Each row is where one point has got to under a steady rotation. How many ticks took it there?
The counts run from 0 to 379.
[140 118 142 104 165 145 154 139 140  94 122 136  95 118 121 108 185 127
 100 176 112 133  98 153 119 174 135 131 107 115 183  98 125 113  87 154
  88 101 103 124 128 143  96 107  75 133 106 162 140 110 119  89 158 151
 107  97  96 154 134 139 129 156  93 108 108 115 115 119 110 160 177 105
 127  96 112  97 132  74 120  91 173]  119
[123  91 143 104 108 107 121 138 166 126 119  84  90 131 124  95 153 154
 149 142 128 118 139 134  89 124 155 140  91 134 171 134  87 169  79 163
  68 107 113 149 108 149 116  95 131 123 118 132  71 159 136  74 128 128
 159  99 141 159 158 155  98 143 105 109 161  87 130 110 103 143 160 101
 130 126 108  79 154  63 105 172 152]  290
[118 109 151 104 141 129 148 116 170 131 118 114  99 103 115 111 157 160
 132 155 116 144 121 117 104 147 137 143  89 107 199 111  94 124  99 149
  85 124 106 143 122 153 106 106  92 123  93 141 100 107 102  85 115 128
 133 103 121 142 155 151 110 130 107 102 157 103 139 140  56 161 186  83
 134 107 134  87 105  60 103 131 171]  123
[120 109 140 112  93 119 151 137 154 105 117  99  73 119 131 118 141 158
 135 159 112 113 134 176 112 171 118 132 121 143 195 132  81 137  92 157
  95 126 116 148 105 128 154  95 118  95 152 163 107 194 123 109 162 161
 123 116 124 134 149 151 120 198  92 120 136  76  95  89 122 125 135  91
 119 128  91 137 145  97  91 145 140]  308
[133  90 108 110 106 139 157 141 138 101 142  94  81 104 111 114 162 136
 115 147 117 119 135 134 104 114 157 175  99 134 180 126  90 159  88 168
 100 112 101 156 132 133 114  91 114 137 124 133 118 155 148  96 128 150
 114 116 141 140 112 138 104 187 107 117 147  87 114 115 105 139 172  99
 144  82  93 104 140  53  92 172 160]  298
[135 146 170 102 152 145 179 114 124  71 120 163  84 144 110 115 142 152
  70 151 115 113  97 140 111 196 115 138 153 127 164 128 119 133 125 144
 139  93 136 132 120 114 110  84  72 117 127 175 156 130 118 122 157 140
  86 135 100 120 139 143 147 183  85 113 100 112  69 138 110 147 137 106
 116 135 143 166 121  86 127 106 151]  222
[133 149  97 102 126 159 162 190 137 103 122  94  68 131 146 130 142 144
 111 152 120 112 117 179 100 134 162  80 109 135 151  80  90 146  99 146
  73 115 120 143 142 107 114  88 120 137 127 155 116 168 137 101 140 154
 131 120 109 168 164 132 163 144 142  89 117  78 117 106 159 134 135  95
 154 138 118 148 156  87 111 162 156]  160
[165 143 139  78 118 144 125 119 116  91 122  89  78 141 133 101 140 136
  67 134 129 134  95 175 130 152 166 127 122 125 167 144  87 156 108 152
 123  85 111 105 129 147  89  67 111 124 108 144 136 175 143  89 126 169
 101 110 141 124 143 132 151 174 101 107 144  69 103 103  98 129 150 115
 149 134 114 138 145  92 111 135 147]  32
[145 142 125  84 162 157 177 148 111 102 139 160  96 139 132 136 131 148
  53 134 151  87  93 150  98 122 107 128 158 128 127 106 121 136 120 144
  92 113 121 126 151 105  98  95  71  99 121 153 115  93 138  90 147 119
 110 156 117 137 136 127 183 132  65 104 120 125  70 125 133 160 118 104
 144 128 140 159 105  87  99 127 163]  358
[123 131 104  94 126 138 160 175 121  89 136 102  69 136 132 131 138 156
 107 136 131  81 126 182 105 130 134 114 130 151 137 112 105 155 117 155
  82 115 128 137 144  94 115  91 113 103 142 148 117 166 130  86 153 153
 119 142 124 146 150 127 169 151  91 100 113  71  66  94 166 130 120 109
 156 137 117 169 153  97  95 151 147]  175
[155 155 134  71 128 123 111 123 137 121 115 105  86 138 136 116 117 147
  74 131 166  79 109 172  98 115 148 123 167 139 139 156 104 157 121 152
  77  95 119 105 129 113 110  78 114  87 134 144 102 147 130  92 158 137
 132 131 137 140 168 123 165 150  67 109 148  73  90 110 142 131 110  85
 150 141 113 156 138 106  99 141 138]  183
[125 133 140 115 112 136 156 132 151 109 125 101  63 113 136 111 151 157
 123 165 108 109 138 189 106 180 119 129 122 144 185 129  92 145  89 159
  99 122 102 137 111 118 144 102 113 106 144 180 116 192 138 114 173 154
 112 122 113 130 147 140 123 183 100 108 126  77  88  86 143 124 131 100
 129 116  90 148 154 111  93 140 141]  309
[103 146 159  91 140 141 157 119 151 120 146 140 115 136 107 116 147 180
 118 158 122 101 106 125  76 117 119 122 154 127 129 147 100 164 112 127
  90 133 146 149 135  80  89  93 107  89 106 160  99 101 110  93 157  89
 123 125 122 157 190 142 124 122  97 102 112  98  93 163 141 141 157 104
 110 164 172 157 122  82 113 175 147]  82
[149  96 123 111 102 134 165 152 126  82 139  98  70 142 122 115 136 118
  90 116 134 134 126 129 126 140 161 143 107 142 178 112  88 167 114 163
 127 102 114 143 127 133 122  58 107 138 122 121 111 183 161  97 105 155
  95 138 136 119 103 144 126 197 112 115 147  80  93 119  86 132 149 112
 123 116 116 120 139  59 115 166 165]  29
[148 147 127  72 130 123 118 128 134 144 115 103  84 131 136 115 112 155
  79 122 163  60 116 173  86 110 141 118 160 137 146 149  96 154 122 143
  70 100 110 111 134 109 110  78 123  97 129 145  93 137 139 104 142 124
 140 139 139 148 166 133 158 131  75  98 153  73  79 120 141 126 118  87
 154 149 137 164 135 107  87 154 130]  184
[121 141 197  90 145 131 137 113 134 102 117 162  82 161 133 107 128 166
  81 135 121 135  84 124 100 189 121 131 148 104 153 136  93 138 109 135
 138  90 150 119  97 123 115 103  89  88 123 150 119 132 100 103 149 137
 115 125 118 126 166 154 139 153  69 116 148 130  96 137  64 147 113 112
  94 165 146 134 117  99 128 122 171]  229
[123  99 171 109 152 122 134 122 151 128 121 143 108 140 118 105 152 152
 110 142 135 123 109  97  93 137 109 160 112 116 165 129 109 140  82 154
  93 100 124 152 109 153 111 114  95 111 109 128  82  91 125  79 151 110
 140 110 133 156 144 164 115 137  82 120 152 135 114 133  69 166 158 105
 105  95 127  74 110  57 109 133 181]  108
[131 132 128  75 137 152 152 146 122 105 122 122  68 106 139 126 162 149
  95 154 109 134 108 176 103 183 140 137 102  95 181 100 112 104  96 145
 109  99  93 118 129 146 113 131  85 117 128 166 137 133 117  98 135 165
 124 115 111 131 130 134 148 163 102  92 137 110 135  93  87 175 148 107
 173 100 100 121 130  76 109  97 173]  135
[170 141 156  94 147 132  95 119 114 106 114 123  86 156 122 106 123 140
  53 133 148  97  75 151 133 132 139 140 158 150 151 153 110 153 112 166
 102  74 137 117 123 132 110  74 111  85 113 124 108 145 127  84 161 138
 113 116 138 145 161 145 160 155  66 134 136  87  71 127 117 122 128  91
 112 129 113 138 143 103 105 139 136]  198
[137 143 133  93 125 143 185 133 134 106 134 107  73 125 119 110 128 153
  81 147 135 108 127 160  87 157 155 113 146 133 169 133  77 168 112 134
 121 125 103 144 135 100 117  61 111 147 124 165 132 173 170 131 121 131
  90 148 127 132 136 139 125 181 120  92 138  66  85 130 129 125 155 113
 147 155 146 177 131  86 119 169 138]  42
[110 137 173  72 158 134 114 121 140 113 136 155 115 134 119 100 165 178
 114 144 132  89  95 145  77 165 100 133 143 126 146 150 124 134 102 127
  80  98 143 134 124 131  85 116  89  95 108 165 102  88  95  79 188 104
 139 100 111 163 175 145 139 114  72 104 109 135  88 115 133 157 143 100
 122 141 145 130 134 100 102 118 154]  96
[125 116 140  85 144 141 156 134 128 111 132 160  96 142 120 138 119 142
  78 109 165  89  96  97  89 100 115 163 155 128 150 125 105 133 120 153
  93 113 140 141 130 113 100  97 100  92 113 107  87  77 103  89 114 114
 121 150 141 125 142 139 177 129  75 114 145 124  97 150  77 166 115  74
 139 125 162 131 109  62  88 147 169]  361
[163 149 157  96 192 131 153 146 125 109 125 139 108 157 126 110 141 129
  61 131 162 100  90 141 115 134 133 116 131 118 138 112 125 143 105 149
  89  93 118 117 151 126  84  82  75 136  96 141  99  87 144  78 135 120
 116 139 121 152 138 130 156 107  80 104 129 121  95 141 118 153 153 102
 133 116 144 127  99  79 125 113 186]  374
[120 131 142  90 167 153 181 133 137 121 159 152 113 120 111 109 160 158
  85 171 129  87 105 143  76 122  99 144 149 114 117 137 123 156 100 129
  99 107 122 127 146 103  82 100  78 105 110 169 131  71 142  99 164 103
 109 145 114 143 146 135 137 140  60 112 108 127  88 143 147 163 164 121
 137 122 141 149 106  63 120 139 152]  89
[155 110 128 117 133 142 149 140 115 114 134 124  91 151 111 115 124 135
  60 119 159  80 110 110 108 107 132 157 153 151 138 127 110 172 103 165
  90  92 114 138 135 113 130  65 111 131 125 112  96 133 156 110 129 110
  98 141 147 139 116 157 149 161  98 114 150  98  66 139 127 131 135  87
 123 109 140 140 122  70  87 189 146]  194
[ 93 103 170 119 141 127 186 144 163  86 150 157 107 152 106 120 151 152
 139 154 109 107 131 116  78 128 106 150 142 137 139 141 104 166 106 147
 112 124 165 158 119  89 107 100  90  90 132 148  92 119 101  81 169 111
 122 137 114 141 160 151 129 166  65 128 102 121  91 152 129 150 134 121
  87 141 133 155 134  72 129 144 162]  85
[152 113 143 111 118 129 127 126 114  92 127 136  87 160 113 108 127 123
  67 111 151  89  87 114 127 112 131 164 155 149 156 146  98 166 110 181
 111  79 140 132 119 127 113  56 113  94 128 103 101 149 129 102 137 133
 106 133 149 133 128 152 155 168  67 132 156  95  69 137  93 127 118  91
 108 104 111 126 135  72  98 162 153]  196
[142 149  95  75 122 141 144 154 146 134 129  87  85 120 141 136 123 149
  86 144 137 116 110 185  99 100 174 102 130 113 137 119  86 165 110 150
  78 111 104 103 143 106  94  87 126  88 120 150 106 155 138  82 124 149
 137 140 136 141 170 117 158 130  90  96 157  57 124 117 120 137 142  99
 166 143 102 150 143  89  96 156 151]  168
[153 130 160  91 171 132 155 131 133 114 134 134 112 155 110 115 136 137
  74 122 167 116  92 103 112 128 129 137 119 117 150 123 107 145 116 153
  95 100 115 138 142 125  78  81  93 125  94 116  84  87 129  73  99 112
 125 136 139 154 139 147 153 103  86 111 146 118  93 155  89 160 158  94
 121 128 175 100  93  65 111 135 178]  376
[133 126 122 119 120 166 162 137 143 127 123 145  80 133 139 134 104 133
  84 150 126 122  85 113 110 112 149 139 161 118 159 125  78 147  90 170
  94 119 119 139 120 117 149  96 103  83 137 129  90 160 127 126 125 144
 107 137 136 130 145 161 145 185  89 134 161  93 129 149  81 130 111  80
 111 106 105 139 126  62 104 193 154]  330
[135 165 163  81 147 163 138 130 134 140 132 124 101 154 138 105 123 171
  72 161 129 108  72 143  77 136 144  98 165 104 114 156  90 168  95 116
 120  89 138 117 133 102  91  94 113  83 115 155 107 149 138 113 153 119
 127 123 132 152 189 148 133 135  89 106 137 100 119 141 132 130 116 115
 108 179 142 160 141  88 130 191 143]  65
[102 120 146 100 112 131 139 157 155 100 101 121  59 114 156 123 133 153
 145 136 118 130 123 159  84 176 143 126  99 101 196 104  86 116  89 145
  93 112 128 152 103 151 138 122 118 108 145 143  97 163  93 103 135 166
 160 105 121 135 162 150 145 155 118  97 153 110 139 100  68 155 108  84
 142 137 115 105 146  97 104 119 171]  141
[129 137 124  94 146 191 175 141 125 105 155 154 112 132 111 119 153 150
  76 157 119 101  83 107  83 102 141 139 168 121 108 136 103 167 104 131
 105 102 136 148 160  88  93  95  90 111 109 145 137 110 133 114 150  99
 107 131 124 159 152 144 143 154  94 116 106 113  95 163 143 138 160 106
 120 136 148 160 132  45 122 182 149]  74
[108 101 139 114  81 110 136 134 164 104 118  97  72 119 125 111 134 153
 149 153 111 112 136 151 100 154 133 154 118 144 202 135  83 133  97 161
  99 131 121 153 110 134 146  95 126 100 149 155  92 187 115 107 144 145
 135 115 123 138 153 154 106 178  96 115 141  71 105 108  99 123 131  95
 127 125 100 133 147  95  94 152 143]  307
[128 107 111 106  99 154 173 137 149 136 139 114  65  92 124 123 126 146
  94 156 121 102 124 142  88 133 135 157 137 130 186 133  81 150  92 166
 100 122  87 148 128 119 152  96 114 109 137 157 103 157 161 140 126 142
 105 147 140 121 119 155 114 184 104 109 165  93 106 116 108 145 151  98
 141  98 108 139 112  64  90 186 147]  313
[114 139 157  78 108 160 131 124 134 129 142 108  83 129 125 111 114 182
  95 120 133 105 102 126  73 149 148 141 148 126 147 160  73 158 118 117
 138  91 124 150 129 109 123  81 129 100 121 146 109 165 132 125 119 126
 127 143 155 133 166 160 128 157 116  99 149  89  95 130  89 132 122 111
 132 181 172 165 131  98  96 202 144]  51
[134 131 139  92 109 144 187 125 135 106 141 107  70 114 110 115 125 149
  91 136 133 107 125 131  85 146 152 137 150 127 164 137  74 171 122 135
 128 120 107 148 136 106 128  60 116 141 126 151 135 171 163 132 110 136
  90 155 137 116 130 147 119 190 115 102 144  71  92 140 110 135 150 108
 139 144 149 174 128  74 114 180 152]  43
[143 149  98  79 127 137 143 153 132 118 122  86  79 129 143 135 130 134
  90 144 130 114 101 181 106 106 166 107 129 111 133 123  98 160 107 157
  84 107 112  98 137 103  99  86 113  84 124 149 111 164 133  79 134 165
 133 130 128 137 165 106 160 145  83 110 157  61 130 111 120 136 125  97
 159 123  95 149 146  84 108 137 147]  167
[152 152 111 110 124 180 173 150 135 135 118 136  84 119 138 125 127 138
  54 171 124  98  87 155 101 135 137 102 167 133 160 107  88 139  88 157
  80 117  91 138 145 105 148  94 104 110 122 163 113 162 161 148 147 136
 105 125 114 148 142 161 151 166 119 115 135  99 110 125 135 119 131  85
 128 109 122 160 125  82  98 186 149]  327
[152 110 121 110 116 129 169 156 125  99 132  94  76 141 116 107 139 135
  93 119 143 126 126 127 114 129 159 140 105 143 173 113  84 177 105 158
 116 100 108 153 131 139 124  60 120 159 124 118 105 169 176 104  94 145
 102 131 142 137 110 145 131 179 124 107 150  74  84 125  93 127 155 113
 134 123 138 122 135  71 102 181 160]  28
